arr =
array([[134, 109, 135, 137, 116, 132, 130],
       [126, 129, 123, 117, 126, 135, 128],
       [131, 107, 128, 132, 110, 134, 127],
       [127, 135, 127, 117, 134, 133, 131],
       [133, 107, 132, 136, 113, 133, 129],
       [126, 134, 125, 116, 132, 134, 129],
       [131, 107, 128, 133, 110, 134, 127],
       [132, 106, 130, 135, 111, 133, 128],
       [134, 117, 138, 134, 125, 131, 133],
       [130, 109, 126, 130, 110, 135, 126],
       [128, 116, 123, 124, 114, 135, 125],
       [133, 106, 131, 135, 112, 133, 128]])
Rows and columns are counted from 1.
(1, 1) = 134
(1, 6) = 132
(11, 5) = 114
(12, 2) = 106
(1, 2) = 109
(9, 1) = 134
(4, 3) = 127
(5, 5) = 113
(5, 1) = 133
(2, 1) = 126
(6, 4) = 116
(3, 6) = 134
(5, 4) = 136
(1, 4) = 137
(7, 3) = 128
(9, 7) = 133
(7, 2) = 107
(10, 4) = 130
(8, 4) = 135
(2, 6) = 135
(8, 3) = 130
(5, 3) = 132
(3, 2) = 107
(11, 2) = 116
(2, 2) = 129
(9, 2) = 117
(3, 5) = 110
(10, 3) = 126
(4, 7) = 131
(11, 1) = 128
(7, 7) = 127
(8, 2) = 106

M =
[[131 120 131 125 131 131 128 116 134 141 133 128 134 125 134 115]
 [153 125 123 119 125 149 126 124 131 151 107 130 152 125 138 112]
 [132 112 118 124 124 135 135 125 132 143 119 135 136 137 137 116]
 [132 117 122 127 125 135 133 124 130 139 121 133 135 134 135 119]
 [133 121 128 126 128 134 128 121 128 135 126 130 135 127 131 120]
 [131 120 131 125 131 131 128 116 134 141 133 128 134 125 134 115]
 [143 124 126 122 128 144 126 122 129 145 116 130 144 125 132 118]
 [145 124 125 122 126 144 125 122 129 146 114 130 147 125 133 115]]
Indices start at 1.
(1, 1) => 131
(5, 9) => 128
(5, 10) => 135
(1, 8) => 116
(7, 11) => 116
(4, 16) => 119
(6, 8) => 116
(6, 1) => 131
(7, 15) => 132
(7, 9) => 129
(3, 9) => 132
(7, 2) => 124
(3, 15) => 137
(6, 14) => 125
(1, 16) => 115
(6, 15) => 134
(5, 7) => 128
(2, 13) => 152
(1, 10) => 141
(3, 5) => 124
(7, 5) => 128
(4, 13) => 135
(7, 14) => 125
(4, 15) => 135
(5, 3) => 128
(8, 4) => 122
(8, 5) => 126
(4, 3) => 122
(5, 16) => 120
(3, 2) => 112
(4, 11) => 121
(7, 8) => 122
(1, 5) => 131
(2, 15) => 138
(6, 7) => 128
(2, 1) => 153
(4, 1) => 132
(6, 10) => 141

a =
116	135	132	130
119	139	127	145
118	152	122	132
131	136	115	153
Rows and columns are counted from 1.
(1, 1) => 116
(3, 4) => 132
(2, 2) => 139
(4, 1) => 131
(2, 4) => 145

grid =
[[128 131 149 120 131 127 127]
 [127 132 109 130 129 133 120]
 [123 144 142 111 140 137 108]
 [122 146 135 111 142 139 104]
 [133 114 112 145 116 120 146]
 [130 122 146 127 126 121 138]
 [122 146 131 112 142 140 103]]
Indices start at 1.
row 1 col 1: 128
row 4 col 1: 122
row 3 col 3: 142
row 5 col 4: 145
row 1 col 4: 120
row 6 col 6: 121
row 2 col 5: 129
row 7 col 3: 131
row 6 col 7: 138
row 7 col 6: 140
row 3 col 2: 144
row 1 col 2: 131
row 4 col 6: 139
row 5 col 5: 116
row 3 col 4: 111
row 2 col 4: 130
row 5 col 1: 133
row 1 col 5: 131
row 4 col 4: 111
row 3 col 5: 140

W =
[[128 123 124 124 132 136 124 124 124 130 123 136 137]
 [141 130 127 127 116 132 128 127 128 115 128 132 136]
 [134 125 125 125 124 136 125 125 125 123 124 136 137]
 [127 119 121 121 133 140 122 121 121 131 120 140 140]
 [137 131 129 129 120 130 129 129 129 119 129 130 133]
 [122 120 123 123 138 137 124 123 123 137 122 137 136]
 [129 128 129 129 129 131 129 129 129 129 129 131 132]
 [129 121 123 123 131 138 123 123 123 129 122 138 139]
 [150 140 134 134 105 125 134 134 134 105 135 125 130]
 [132 124 124 124 127 136 125 124 124 125 124 136 137]
 [118 133 136 136 142 122 136 136 136 144 136 122 121]
 [128 125 126 126 131 135 126 126 126 130 125 135 135]
 [140 130 127 127 118 132 127 127 127 117 127 132 136]]
Indices start at 1.
row 1 col 1: 128
row 10 col 1: 132
row 8 col 6: 138
row 2 col 7: 128
row 8 col 9: 123
row 3 col 2: 125
row 3 col 10: 123
row 1 col 9: 124
row 6 col 12: 137
row 3 col 13: 137
row 4 col 12: 140
row 1 col 3: 124
row 10 col 13: 137
row 3 col 7: 125
row 8 col 2: 121
row 2 col 3: 127
row 10 col 12: 136
row 4 col 5: 133
row 4 col 2: 119
row 12 col 5: 131
row 1 col 4: 124
row 13 col 6: 132
row 8 col 12: 138
row 9 col 13: 130
row 5 col 4: 129
row 11 col 11: 136
row 4 col 3: 121
row 11 col 8: 136
row 7 col 6: 131
row 4 col 7: 122
row 7 col 2: 128
row 5 col 13: 133
row 13 col 11: 127
row 8 col 1: 129
row 12 col 4: 126
row 13 col 5: 118
row 3 col 5: 124

X =
[[134 131 133 125]
 [134 124 130 131]
 [134 131 139 125]
 [134 124 130 125]
 [134 132 144 123]
 [129 114 139 137]
 [134 140 139 120]
 [134 138 154 120]
 [134 134 139 125]
 [135 127 141 125]
 [128 131 139 125]
 [122 139 139 125]
 [129 131 139 125]
 [145 138 139 112]]
Indices start at 1.
(1, 1) = 134
(8, 2) = 138
(10, 3) = 141
(6, 3) = 139
(6, 1) = 129
(7, 2) = 140
(14, 4) = 112
(9, 2) = 134
(2, 3) = 130
(1, 4) = 125
(11, 3) = 139
(12, 4) = 125
(5, 4) = 123
(11, 4) = 125
(5, 1) = 134
(2, 2) = 124
(9, 3) = 139
(4, 1) = 134
(1, 2) = 131

B =
[[128 128 128 119 132 122 125 124]
 [117 116 116 141 115 132 137 133]
 [107 107 107 122 107 149 147 147]
 [124 125 124 111 121 145 140 142]
 [149 149 149 129 149 113 111 113]
 [141 141 141 117 141 138 130 135]
 [123 124 124 103 123 149 142 145]
 [129 129 129 116 132 124 127 126]
 [145 145 145 123 145 131 124 129]
 [111 110 110 133 112 124 128 124]
 [128 129 129 108 126 147 141 144]
 [142 141 141 145 139 104 111 109]]
Rows and columns are counted from 1.
(1, 1) = 128
(12, 1) = 142
(4, 6) = 145
(8, 2) = 129
(4, 3) = 124
(4, 5) = 121
(2, 8) = 133
(7, 4) = 103
(10, 3) = 110
(3, 6) = 149
(2, 3) = 116
(1, 2) = 128
(6, 7) = 130
(3, 5) = 107
(9, 1) = 145
(8, 5) = 132
(8, 7) = 127
(9, 6) = 131
(8, 6) = 124
(9, 8) = 129
(11, 2) = 129
(9, 3) = 145
(1, 8) = 124
(1, 4) = 119
(3, 1) = 107
(2, 4) = 141
(2, 7) = 137
(8, 1) = 129
(5, 3) = 149
(6, 1) = 141
(10, 6) = 124
(11, 5) = 126
(1, 7) = 125
(11, 6) = 147

m =
[[132 142 135 120 151 123 118 131 127 123 115 135 132 118 132 146]
 [127 139 137 134 123 129 141 141 129 137 145 139 125 140 127 120]
 [126 149 145 113 122 112 130 153 126 139 129 150 122 124 126 117]
 [125 128 131 116 111 117 125 139 127 135 123 134 123 120 124 112]
 [129 103 109 140 127 142 125 104 129 118 125 105 133 130 129 134]
 [129 121 124 125 130 129 120 126 128 126 117 124 131 119 129 134]
 [126 135 136 110 117 113 121 144 126 135 117 140 124 115 126 117]
 [131 139 134 118 147 122 116 131 127 123 113 134 131 116 132 143]
 [128 109 116 133 122 137 125 116 129 125 124 113 131 126 128 129]
 [127 139 135 125 126 122 134 135 127 131 136 136 124 133 127 121]]
Rows and columns are counted from 1.
(1, 1) -> 132
(1, 3) -> 135
(2, 2) -> 139
(2, 12) -> 139
(4, 5) -> 111
(6, 3) -> 124
(7, 9) -> 126
(6, 7) -> 120
(4, 16) -> 112
(1, 15) -> 132
(10, 8) -> 135
(7, 13) -> 124
(2, 16) -> 120
(5, 9) -> 129
(6, 10) -> 126
(8, 13) -> 131
(9, 7) -> 125
(2, 5) -> 123
(6, 12) -> 124
(9, 11) -> 124
(3, 11) -> 129
(2, 8) -> 141
(2, 14) -> 140
(5, 16) -> 134
(8, 14) -> 116
(8, 16) -> 143
(1, 11) -> 115
(6, 11) -> 117
(8, 9) -> 127
(4, 14) -> 120
(9, 2) -> 109
(7, 11) -> 117
(4, 1) -> 125
(10, 10) -> 131
(4, 13) -> 123
